Each row is where one point has got to under a steady rotation. How many ticks took it there?
The counts run from 0 to 168.
94 107 120 133 116 143 73 139 134 110 108 145 104 66 170 139 160 144 88
 116 108 135 146 160 96 85 137 141 112 136 132 111 117 -> 87
160 125 134 127 108 163 142 170 140 127 157 99 143 128 153 131 123 176
 124 122 112 129 90 92 161 169 124 144 176 149 176 148 127 -> 129
111 134 95 123 162 88 137 110 169 117 109 102 145 189 106 110 100 163
 140 134 111 110 153 120 180 136 122 131 145 116 111 166 147 -> 50
91 141 81 100 130 142 110 149 129 146 143 151 160 95 126 175 112 133 167
 103 135 122 128 91 113 163 99 121 150 120 146 128 88 -> 144
163 113 147 88 117 162 138 145 103 110 149 74 113 141 110 85 143 90 80
 163 136 145 144 160 139 125 111 113 97 113 117 134 106 -> 123
156 90 140 122 136 84 154 131 119 155 135 154 158 140 115 111 120 89 128
 101 103 125 103 146 111 144 111 157 162 73 104 138 172 -> 156
126 134 145 171 127 134 139 121 156 116 151 89 155 101 161 139 115 118
 201 125 126 94 110 99 145 164 100 131 120 128 175 149 100 -> 45
142 107 135 120 153 95 174 93 133 117 145 91 127 171 140 99 134 89 121
 133 112 127 143 136 156 132 77 154 121 71 125 163 143 -> 41
138 102 143 99 162 112 141 168 127 161 128 126 141 131 128 107 162 126
 93 109 97 145 143 158 113 165 83 130 149 76 117 172 124 -> 139
102 114 137 88 140 135 98 78 129 128 79 114 100 85 144 114 129 139 80
 124 98 126 92 137 79 123 97 161 134 148 123 118 148 -> 104
148 109 154 121 111 129 79 182 127 129 130 158 156 79 117 140 134 104
 142 133 94 112 84 158 80 98 110 142 114 92 135 105 131 -> 154
127 102 120 92 131 108 185 132 126 122 114 131 117 134 116 132 120 99 79
 124 123 141 128 180 111 136 75 161 143 89 88 122 156 -> 24
161 115 113 162 131 109 160 126 95 127 143 153 117 144 160 100 108 103
 150 74 161 123 178 121 112 128 162 136 179 121 130 147 139 -> 76
118 177 119 105 146 105 174 108 144 105 98 108 108 144 103 147 93 167
 125 144 151 173 154 125 120 116 104 119 140 160 103 119 141 -> 117
111 135 148 127 146 116 140 65 139 125 83 127 93 100 164 122 118 156 116
 110 87 102 101 141 79 119 132 164 151 152 162 130 165 -> 103
123 174 164 132 123 108 136 78 142 113 111 161 90 120 140 112 108 159
 145 122 100 93 114 138 109 98 167 150 133 168 181 109 154 -> 102
100 191 148 106 115 105 122 105 131 113 113 170 115 134 108 112 123 151
 150 127 116 113 125 140 113 99 165 122 83 180 139 105 132 -> 101
79 137 86 100 114 139 154 153 125 159 131 149 129 160 88 147 131 129 84
 144 134 136 120 148 143 156 126 107 104 121 72 98 109 -> 16
139 132 131 88 128 108 98 143 148 99 105 118 133 97 155 149 140 140 115
 129 90 160 94 94 102 94 66 172 99 125 144 127 144 -> 38
178 98 145 107 135 120 143 118 131 112 150 101 140 163 130 100 148 95
 106 155 96 121 105 136 162 109 101 157 101 89 153 156 157 -> 40
130 145 93 83 125 149 129 158 126 111 153 112 131 185 92 122 131 156 94
 170 133 131 153 140 187 107 138 119 118 110 127 138 118 -> 132
117 117 138 147 119 127 110 136 167 135 131 88 177 93 145 142 127 146
 157 119 114 118 106 79 138 185 81 134 124 150 145 152 110 -> 46
119 127 104 97 106 186 119 141 98 150 154 166 118 129 137 127 137 115
 103 124 104 85 72 115 115 154 163 138 156 137 169 118 115 -> 13
103 133 136 90 109 116 132 96 92 129 150 185 138 145 115 101 144 83 137
 90 164 117 163 115 123 100 143 134 86 143 142 124 132 -> 92
138 90 168 95 117 160 141 77 111 139 129 106 116 129 103 99 132 89 91
 157 135 98 94 173 135 107 126 138 111 119 129 101 170 -> 106
103 180 114 111 174 122 127 139 147 121 119 114 115 105 144 191 137 160
 142 146 131 171 159 129 107 111 97 108 120 108 160 137 87 -> 135
108 146 162 108 149 114 194 70 111 143 118 111 122 125 99 121 123 73 141
 123 168 143 134 134 108 158 96 121 112 147 91 118 141 -> 108
129 165 102 114 160 143 171 135 142 116 156 120 116 190 116 148 115 157
 136 171 136 126 158 153 175 106 145 105 134 97 164 134 126 -> 133
149 83 125 163 136 153 109 144 134 159 117 106 167 97 114 144 103 159
 167 126 142 128 91 99 131 161 129 110 186 132 125 141 155 -> 63
94 106 156 90 119 99 147 101 105 150 130 171 152 124 115 117 147 99 113
 79 167 150 169 133 119 111 107 138 94 124 115 130 145 -> 91
123 101 173 116 141 139 197 65 116 126 128 104 124 139 101 108 109 82
 117 138 154 125 106 157 142 141 117 134 117 118 117 111 171 -> 107
132 134 126 147 185 98 133 119 129 147 108 108 119 147 118 86 101 96 175
 114 132 114 177 132 108 173 128 117 159 94 97 166 109 -> 59
109 119 161 61 121 139 153 152 113 145 151 158 140 113 84 105 135 115
 110 133 139 128 156 204 127 117 146 99 109 113 129 119 125 -> 8
112 151 127 190 142 92 144 110 146 116 127 165 85 136 187 143 143 172
 127 110 111 127 165 143 126 109 168 148 138 130 144 127 132 -> 85
129 136 132 147 118 159 156 114 142 138 98 90 113 110 163 108 122 140
 114 123 116 112 79 107 114 203 115 146 162 183 116 124 124 -> 112
104 168 80 109 90 94 140 146 165 83 123 118 135 151 105 134 101 141 123
 147 124 127 160 145 155 106 105 130 70 134 92 98 103 -> 34
121 149 117 142 106 98 120 154 115 133 146 184 130 170 115 123 159 142
 117 115 144 157 167 112 161 89 169 102 84 145 95 108 119 -> 83
